Each path below is one point turned by a fixed rotation once a step. After each direction that follows a path, write how fast that rotation turns it, in degrees a step (0 if it stays still).
Each turn is a multiple of 5 degrees from 10 to 175, or 0.
Each row of a path follows its step; steps can be skipped.

step 1: -1 9 -1 -21 -2 14 -15 6 8 5 -6 2 9 -19 5 -23 -1 -4 1 8 -8 -8 2 -8 -5 0 5
 12 -18 -1 7 -3 0 14 2 -5 8 4 4 -4 11 0 9 -1 10 -8 -8 22 -6 10 17 11 0 8
 9 -1 -4 5 3 1 9 -11 2 11 -4 3 8 2 -7 -8 0 5 2 -4 -23 -2 4 3 3 16 5 4 4
step 21: -9 3 0 9 -13 10 5 3 -5 -9 -8 2 -2 4 3 -16 -6 -9 17 3 8 -9 -10 -13 0 -1
 12 -15 -11 -1 10 8 -3 -6 -4 -1 9 12 21 -4 12 3 -1 -1 0 1 -2 7 -1 -8 4 2
 15 -7 0 17 4 -8 11 -6 7 8 -12 -9 14 10 0 0 -9 9 2 -9 3 -15 4 10 14 15
 -7 6 -9 10 -14
step 24: 2 4 -11 -5 10 1 3 15 -11 4 8 4 -10 12 2 13 -22 -23 2 -5 4 -5 5 4 8 2 2
 -3 -9 5 4 -11 3 4 -10 -5 7 3 1 3 17 1 7 -4 12 -2 -4 2 9 -11 -1 -4 -2 -5
 6 3 -6 -8 0 17 17 -11 7 15 -14 4 -3 8 -1 -3 -11 11 16 -6 9 11 -2 0 17
 -1 -13 12 4
step 27: 5 3 -14 5 -21 3 8 -3 0 -6 -1 -11 -6 -9 7 -1 -4 5 5 -6 -9 -13 -1 -6 -4 -5
 4 0 10 7 11 -1 6 5 -4 8 4 -1 4 -2 -8 -2 9 5 4 -22 -5 30 8 -13 -7 -3 -9
 24 5 -3 14 -12 -6 -6 11 7 -3 6 1 -8 14 -3 -6 3 -2 -2 4 7 4 5 -5 11 -6 4
 -10 12 -15
step 28: -3 13 5 7 -10 -15 9 3 -10 -18 7 -5 12 8 -8 -1 -6 10 10 4 -8 0 -9 -12 3
 -7 5 17 7 1 -10 -2 -4 -1 -8 10 9 9 17 -8 19 1 11 1 1 2 3 2 13 -9 5 -9
 -7 2 9 -7 7 -20 9 6 25 16 -1 -1 2 -8 5 -3 -11 -6 -10 9 4 -2 -2 2 5 3 0
 7 -4 6 0
step 30: -2 -5 15 4 -1 5 -14 7 -1 -18 7 16 -6 0 -9 -1 -1 -5 14 6 7 3 -18 -10 3 -3
 5 5 -9 5 1 -3 -8 6 1 7 11 7 3 -10 6 15 17 -8 1 3 7 14 9 -5 0 7 -7 -9 10
 -11 10 -3 -5 -8 5 4 1 23 16 13 7 8 -3 -7 5 -7 1 -6 2 7 -9 0 12 1 -17 2
 18
step 32: -2 -4 -12 3 -10 5 -1 4 -1 -8 3 2 -2 -14 2 -1 -7 10 7 10 -6 -12 -5 3 0
 -12 -9 0 -4 11 -6 -8 -6 6 0 -5 2 8 12 -11 23 4 11 0 5 -9 5 8 5 9 1 -9
 12 1 3 -3 -7 9 7 -6 4 -17 10 5 1 10 1 8 -3 -4 3 0 10 -4 12 13 23 -19 3
 21 -17 -7 13
step 35: -12 2 5 4 -6 7 -10 10 -1 -2 1 -7 0 -9 3 -1 -8 2 -10 13 -15 7 0 -7 2 -11
 -10 12 -5 -5 2 -4 3 -1 1 4 9 -4 7 6 1 6 -8 3 9 -6 -12 24 12 -7 16 3 4 0
 8 -9 10 -9 -9 27 4 1 -14 4 -7 -21 2 8 4 -2 -17 13 1 -5 7 7 -8 2 8 14 7
 -10 -2
step 36: -19 5 14 10 -20 6 -10 18 2 -1 7 -1 -8 -9 1 -11 -7 9 0 2 -7 -8 -2 -14 -2
 -12 4 13 9 -11 19 -8 -6 5 5 10 -3 5 13 6 5 -4 12 0 1 10 -1 7 -14 11 -9
 -2 -5 3 0 -7 5 -5 -3 8 -6 5 -8 4 1 -4 1 24 -2 10 -5 14 6 2 12 -11 5 -4
 1 6 -14 11 -2
Speeds:
2 1 -1 2 1 -2 -1 -1 3 -1 2 2 0 -5 -2 0 -1 -1 -1 -1 -1 4 1 1 0 -1 2 -5 0
 1 -1 0 1 0 -2 -1 2 3 0 1 -1 2 3 -1 2 -2 -1 3 -2 2 2 0 -3 1 -1 -1 -4 2 2
 -2 -3 3 0 2 0 2 -2 6 1 1 -1 5 1 0 2 0 0 3 -2 0 2 -1 -1 -> 115
3 0 0 2 -2 2 3 2 -1 0 3 1 0 1 -3 3 3 0 4 2 3 3 2 -3 1 1 -2 -1 1 -3 -1 1
 1 1 -1 -2 1 0 2 0 1 -3 4 0 4 1 0 -2 0 2 -1 -1 0 1 -1 2 -2 1 1 1 4 -2 1
 -6 -2 -1 -2 3 0 -1 0 0 -1 3 0 1 2 2 0 -4 -3 -1 1 -> 85
-3 1 2 0 -2 -3 0 -1 2 0 3 -1 1 0 -1 -1 -6 1 -1 1 -2 -1 3 1 1 -1 1 0 -1
 -1 1 2 -2 -2 2 0 0 2 1 -2 4 -1 1 3 2 1 -1 -4 2 -2 1 -3 5 -3 0 0 0 1 -1
 -2 -3 -3 0 -2 2 0 0 -1 2 4 -1 4 -1 4 2 2 0 2 -1 2 0 -1 -1 -> 100
2 -1 -2 4 -1 -2 1 -1 -1 4 0 1 -2 0 0 1 -3 2 3 -4 -2 -1 1 0 1 -4 -2 1 1 0
 0 3 2 2 0 2 0 1 -2 -4 2 0 0 0 -2 2 -4 2 -2 2 -3 0 -1 -2 -1 -3 0 2 -1 4
 2 0 3 1 2 -1 -2 -2 1 -1 1 4 0 -3 -3 -2 1 -2 -1 1 -2 -1 -3 -> 85
-1 3 3 1 1 -2 2 0 -1 1 -3 -1 -1 -2 -4 4 -2 -2 2 4 0 -3 -1 3 -1 2 -1 1 -3
 1 2 0 -1 0 0 -3 -1 -2 0 2 1 2 2 2 -3 1 1 -1 -2 0 -1 -3 -3 1 2 -1 1 1 4
 3 -1 2 -1 0 1 1 -2 0 1 -2 3 0 3 2 0 0 -1 2 -2 4 -1 -1 3 -> 170
